In the rows, zero is written as 128.
Named turns come first, each shown by rows before and after it. Which turns, in which order, take the first row of each pair that follows to the second? Write the first one first, as in the answered first pair.
turn j_583:
[106 112 132 131 151 135 115  97 149 111 132 125 155 156 114] |-> [139 147 156 127 131 170 100 120 106 121 126 143 138 124 122]
[161 171 130 131 113 170  98 142  89 156 155 118 121  57 118] |-> [107  98  80 129 116  99 125 101 171 151 172  80 148  89 111]
[115 132 158 139 126 148 126 122 111 101 108 138 119 153 125] |-> [120 121 151 127  80 139 127 124 116 117 116 131 115 119 136]
[130 181 124 156 147 126 154 163 116  96 121 126  72 177 150] |-> [140 167 114 138  74 116 154 168 120 120 134 116  63 121 167]
turn j_713:
[120 141 124 132 128 156 128  99 118 108 123 136 160 148 119] |-> [122 152 117 135 152 156 140 110 112 120 124 135 147 149 115]
[137 114 149 108  69 139  87  92 139 140 142 128 163  86 145] |-> [134 125 166 119 106 155  71  81 133 115 131 138 182 122 134]
[167 184 131 129 173 113 152 144 107 144 121 121 101 132 128] |-> [169 172 121 119 133 100 159 147 115 159 129 112  92 103 139]
[114 158 150 142 176 144 122 148 115 138 133 121 153 139 104] |-> [117 158 134 138 167 135 140 162 115 161 141 114 134 117 108]
turn j_679:
[148 115 141 112 131 140 150  94 148 147 145 121 115 145 110] |-> [155 130 148 117 139 149 149 104 134 147 141 129 106 144 110]
[154 128 165 174  73 136 145 146  94 115 142 138 121 120 161] |-> [138  92 141 164  57 114 147 124 129 126 155 120 141 110 157]
[155 177 144 130 133 152 123 153  89 138 130 147 105 109 130] |-> [132 130 159 133  80 121 105 116 129  82 117 143 140 153 145]
[172 140 144 141 122 153 101 138  97 144 137 139 128  83 136] |-> [161 119 160 146  90 137  88 119 115 103 124 141 147 116 146]
turn j_23:
[100 121 112 144 183 131 152 167 126 112 138 120  87 182 120] |-> [132 150 153 140 144 170 120 179  88  98 123 144  86 163 132]
[140 127 158 124 124 140 103 130 142 102 124 143 144 147 125] |-> [122 117 120 128 162 113 141 141 161 132 139 124 123 145 115]
[ 87 109  68 130 218 114 157 112 170 156 146 113 152 143  93] |-> [162 189 132 123 155 192 119 166  70 165 128 158 112  75 120]
turn j_999:
[126 118  70 133 178  79 179 150 149 149 133 103  89 111 157] |-> [119  99  96 139 122  59 169 141 160 100 115 109  93 146 180]
[147 103 134 120  61 115 123 120 134 103 102 122 132 151 155] |-> [162 114 138 109  70 151  96 111 121 121 111 126 157 120 141]
[142 134 126  99  94 163  76 123 113 154 127 135 151  91 121] |-> [137 142 100 100 136 155 105 139 112 186 138 126 130  84 111]
Pairs:
Between the rows of a pair lie two turns.
[134 138 139 124 130 121 127 128 116 105 125 125 106 154 150] |-> [134 140 132 122 138 118 135 133 115 113 129 123  98 149 148]
j_23 j_23
[105 142 157 103 101  89 156 124 119 122 139 133  92 128 158] |-> [108 147 150 101 111  94 160 130 116 137 145 132  85 115 153]
j_679 j_679
[151 147 175 146 116 100 174 167  93  85  69 124 115 156 189] |-> [134 140 168 152 185 107 165 141 111  76  71 123 148 192 161]
j_679 j_583
[140 112 116 117  84 123 142 112 127 134 127 120 119 116 137] |-> [152 132 122 116  99 144 138 122 106 145 126 128 113 105 132]
j_999 j_679
[151 135 105 121 118  95 138 161 143 110 145 143 116 145 146] |-> [148 130 116 123 117 100 123 148 146  94 139 147 133 160 144]
j_999 j_583
[154 149 118 133 134 117 144 146 112 114 110 136  69 136 156] |-> [161 146 139 127 102 136 112 130 108  95 104 146  95 131 160]
j_999 j_999
[154 175 177 148 105 165  92 130 116  74 112 169 133 133 166] |-> [118 139 149 150 164 148  91  89 164  68 124 150 178 168 139]
j_679 j_583
[120 119 130 118 120 128 116 118 144 122 137 124 141 123 126] |-> [121 123 120 117 136 129 122 122 143 136 143 121 135 117 121]
j_999 j_999
[142 174 154 151 120 131 166 185  89 121 127 138  58 129 140] |-> [107 117 168 154  96 104 134 123 145  55 115 133 124 194 139]
j_999 j_23
[130 136 122 118 141 143 115 121 128 158 142 120 140  85 115] |-> [108 119 104 128 157 111 139 119 152 149 143 110 132 119 116]
j_583 j_999
[141 155 113 129 135 122 170 171 107 155 125 132  70 145 133] |-> [141 119 150 119  48 125 115 124 129 101 110 139 126 154 151]
j_713 j_23
[109 119 119 125 139 102 112 121 147 119 134 115 132 163  97] |-> [133 128 125 110  81 113 104 135 129 141 139 117 117 110 111]
j_583 j_583
[136 153 142 163  97 119 150 162 129  85  98 147  75 137 167] |-> [127 133  85 142 116 106 172 157 153 154 134 116  78  78 148]
j_679 j_679
[150 180 163 149 125 152 131 171  78 135 106 153  96 126 135] |-> [107 111 161 148 101 118 105 102 147  80 102 138 166 181 132]
j_713 j_23
[115 108 140 136 131 118 126 111 143 110 120 131 146 161 122] |-> [112 110 127 139 153 115 138 119 144 122 125 128 139 160 117]
j_583 j_23
[121  94 105 132 152 101 141 130 142 124 130 132 157 154 134] |-> [126 107 106 138 157  98 156 148 130 127 127 136 133 157 140]
j_679 j_999
[150 100 138 131 184 126 110 139 138 156 135 142 118 149 100] |-> [170 102 146 117 123 135 100 148 124 169 139 144 110 101 115]
j_583 j_713
[141 160 142 139 112 136 153 175  90 140 122 132  86 106 137] |-> [106  92 102 119 114 114 133 109 162 152 149 100 160  95 113]
j_23 j_679
[113 121 126 133 163 118 142 127 132 113 125 128 119 160 128] |-> [113 115 131 133 132 106 144 129 135 106 121 127 111 160 139]
j_713 j_999
[116 108 127 134  93  95 153 108 162  91 118 117 121 153 130] |-> [122 143 130 148 162 115 165 129 136  98 113 128 102 173 117]
j_583 j_23
[124  98  95  97  78 120 119 116 145 164 168 105 162  50 140] |-> [110  96  76 107  97  89 155 133 153 170 170  96 132  67 143]
j_999 j_999
[106 121  87 135 183 100 173 144 149 157 142 107 102 113 113] |-> [102  95 136 142  87  83 140 121 161  77 111 122 123 160 147]
j_999 j_999
[135 119 156 141  59 120 133 143 124  81 101 147 108 147 168] |-> [128 145 148 158 151 129 154 158 111  86  99 152  93 182 147]
j_23 j_583
[128 110 140 105  85 117 104 109 139 119 135 120 158  97 143] |-> [113 134 128 128 198 120 133 123 134 121 132 124 142 151 117]
j_23 j_583
[152 128 123 135 128 129 139 141 107 138 167 136 122  77 130] |-> [139 134 126 150 184 132 142 135 110 119 159 141 131 122 117]
j_583 j_583
[163 141 156 113 163 189 101 132 126  96 105 161 165 128 101] |-> [148 133 136 116 200 176 116 126 141 105 113 152 166 138  89]
j_999 j_23
[125 146 133 141 173 138 136 125 123 139 124 131 121 144 121] |-> [117 138 131 145 167 124 144 124 132 130 122 128 118 156 125]
j_679 j_713
[135 117 130 108 102 160  75  91 139 137 143 142 171  94 107] |-> [148 142 153 117 111 178  71 107 112 123 129 159 158 109 111]
j_679 j_679
[134 150 157 148 187 148 142 157  91 109 125 143 105 164 122] |-> [ 97  77 107 133 131  81 165 126 164 124 147 102 120 149 128]
j_583 j_583
[121 133 111 126 136 116 152 153 118 154 144 118 115 121 135] |-> [129 143 149 135 117 129 131 151 102 113 123 137 120 151 146]
j_679 j_999
[112  86 100 118 117 115  90  82 160 128 153 109 171 110 121] |-> [148 125 134 114  85 153  68 105 111 130 142 133 155  78 132]
j_23 j_23
[136 118 119 110  63 135 133 143 118 159 149 121 104  71 145] |-> [123  94 137 113  48 134 102 106 141 116 137 124 149 107 145]
j_999 j_23
[ 91 113 134 126  89  63 117 169 116 131  86  95 119 148 130] |-> [ 87 132 121 134 165  76 127 175 107 147  91  96 117 160 108]
j_679 j_583
[121 147 108 138 150 108 166 161 113 149 133 127  76 125 128] |-> [121 122 106 125  90  94 157 148 130 147 138 120  88 103 141]
j_583 j_713
[120 107 121 126 164 134 113  96 148 136 140 127 166 138 113] |-> [138 143 123 130 182 150 128 132 115 159 140 137 129 117 113]
j_583 j_999
[131 101 111 154 125 150 137 133 157 146 130 111 144 126 115] |-> [140 123 127 160 145 171 128 141 136 138 122 124 141 136 114]
j_583 j_23
[137 129 131 129 143 137 127 134 107 121 124 134 131 140 107] |-> [144 122 131 122 105 132 125 136 107 124 126 132 127 120 116]
j_583 j_679
[125 151 158 163 159 135 111 151 109  71 110 138 131 159 130] |-> [134 154 160 155 161 155  93 143 104  81 114 140 148 140 122]
j_679 j_583
[142 140 160 137  95 132 102 116 124  71 115 150 130 148 152] |-> [115 134 117 148 180 105 147 122 147  94 129 132 113 175 131]
j_713 j_23
[145 122 146 150 149 137 105 128 139  74 122 146 144 161 139] |-> [153  98 123 125  84 127 105 125 154 114 143 128 146  92 147]
j_583 j_679
[117 121 115 135 156 113 149 130 127 134 132 129 117 140 126] |-> [115 115 111 133 144 107 151 130 131 136 134 126 116 135 129]
j_999 j_679
[111 103 137 117  79  77 139  91 158 138 129 118 137 133 129] |-> [128 119 149 113  56  88 135 106 139 146 128 125 124 109 138]
j_23 j_713
[106 101 136 150 119 105 148 105 135 117 108 107 134 113 148] |-> [111 113 123 146 152 115 154 114 126 148 119 104 129  91 135]
j_713 j_679
[157 123 173 140 102 129 100 133 121  75 102 145 135 164 150] |-> [130  76 125 121 120 108 101  94 174 109 130 114 177 140 128]
j_679 j_713
[134 112 166 143 143 139 124 129 141 101 115 144 146 204 152] |-> [145 137 158 142 189 164 126 142 120 131 123 146 140 183 135]
j_999 j_713
[140  95  91 109 137 137 110 100 146 153 155 122 170  88 116] |-> [131  98  86 118 175 133 123 102 151 147 152 122 166 112 108]
j_23 j_583
[139 129 130 137 104 101 136 159 130 114 140 129 100 121 152] |-> [133 115 117 129 100  98 132 146 145 126 149 120 114 106 147]
j_713 j_679
[114 143 137 140 161 129 120 128 139  94 111 147 113 187 126] |-> [143 160 128 122 110 134 136 164 112 145 126 143  73 109 142]
j_713 j_583
[109 126 117 131 121 100 162 132 151 130 128 116 111 129 132] |-> [111 123 141 133 107 110 139 118 150  99 117 126 131 148 135]
j_999 j_713
[150 152 156 147 131 161 126 109  66 118 103 139 145 121 122] |-> [128 118 155 150 111 131 125  85 100  88  97 132 164 153 127]
j_999 j_679
[135 114 121 113 102 107 142 135 137 120 117 124 120 110 136] |-> [142 121 128 112  98 117 135 136 128 119 116 129 122 104 136]
j_679 j_713
[123 101 126 121 101 117 133 111 150 125 136 124 139 117 133] |-> [122 117 135 131 154 137 123 108 141 113 130 133 151 145 118]
j_999 j_583
[127 145 129 128 117 171 124 149  93 131 127 104 113 105 131] |-> [107 105 114 119  90 143 123 121 132 124 134  87 139 108 133]
j_679 j_679
[140 135 140 124 119 148 117 150 118 136 133 140 123 122 144] |-> [120 105 127 123 111 125 118 129 150 125 137 128 141 137 142]
j_583 j_713
[110  73 114 104 123 101 135 118 183 129 134 114 118 125 174] |-> [131 102 112  99 121 118 146 146 153 161 138 118  88  85 177]
j_999 j_23
[106 104 140 125 149 159 116 102 160 172 135 121 132 149 104] |-> [121 127 158 129 159 179 111 115 136 168 127 135 122 151 106]
j_679 j_23
[114 110 125 134  52  89 146 121 142 100 129 126 138 146 163] |-> [100 134  89 144 189 102 172 128 140 138 145 118 134 164 122]
j_679 j_583
[127 137 117 127  87 131 131 155  99 149 107 138  89 113 131] |-> [113 108 106 121  68 113 129 136 127 144 112 125 107 114 132]
j_679 j_679
[153 162 151 131 149 160 101 125 109 123 114 149 151 134 115] |-> [162 164 143 123 132 161 105 134 103 143 122 144 141 106 118]
j_23 j_583
[104 137 107 130 158  95 158 125 138 143 133 114 113 149 131] |-> [127 160 130 131 118 107 153 149 107 137 122 129  89 135 151]
j_999 j_23
[116 132 126 123 167 150 142 116 129 160 134 132 146 120 120] |-> [106 114 143 127 139 136 129  98 144 121 123 135 162 152 130]
j_679 j_679
[146 125 104 154 144 117 109 110 124 125 103 139 124 174 134] |-> [149 108  93 141  94 102 112 109 135 142 114 128 120 139 144]
j_583 j_583
[154 143 151 119  77 159  92 166 105 145 132 124 136  83 148] |-> [109  81 122 121  83 110 100 120 173 121 138  98 173 127 140]
j_713 j_583
[ 95 131 109 140 219 125 136 109 144 129 130 125 153 181  96] |-> [145 185 122 130 166 151 150 173  79 174 132 139  85 105 121]
j_583 j_999
[132 146 107 136 160  99 159 182 110 131 128 123  84 145 130] |-> [158 158 159 128 124 156  89 156  84  99 114 149 136 134 129]
j_23 j_999
[117 117 152 127 122 124 113 107 126  90 106 136 151 164 131] |-> [146 144 153 115  93 143 118 137  91 126 112 141 120 107 140]
j_713 j_583
[152 147 137 114 108 158 113 132  98 149 138 139 125  73 127] |-> [128 129 150 126 145 158  90  95 123 101 124 143 172 138 113]
j_23 j_583
[143 144 159 114 125 147  78 130 103 127 113 127 156 114 112] |-> [137 149 123 115 160 128 121 155 105 169 129 112 119  97 106]
j_23 j_23
[114 130 114 121  95 114 134 128 141 147 131 112 122  98 130] |-> [112 130 143 129  97 128 108 110 139 105 114 127 148 138 129]
j_679 j_23
[137 126 195 114 111 131  98 138 148 126 138 114 139 115 121] |-> [132 123 167 107 133 126 114 142 157 159 153 102 133  93 112]
j_679 j_999
[135  88 191 108  84 128 136 114 128  78  83 142 153 123 137] |-> [145 117 194 109 159 170 122 114 108  93  85 153 167 124 110]
j_713 j_999
[155 158 169 115   6 176  87 153  82 107 100 155 122  78 161] |-> [ 66  73 122 137 102 100 112  79 192  53 103 121 186 204 129]
j_583 j_713
[ 82 157 121 139 144  94 102 144 154 141 144 115 152 118 116] |-> [ 83 154 120 137 132  91 102 143 155 140 144 114 154 113 120]
j_713 j_713
[119  98  90 119 155 102 155 139 147 104 138 111 115 217 119] |-> [149 118 146 116 101 146 101 131 112  68 117 141 136 211 134]
j_23 j_23
[129 118 181 136 111 158  89 109 120  75 115 139 149 145 129] |-> [148 157 154 134 136 161 135 166  86 139 131 136  81  95 129]
j_23 j_23
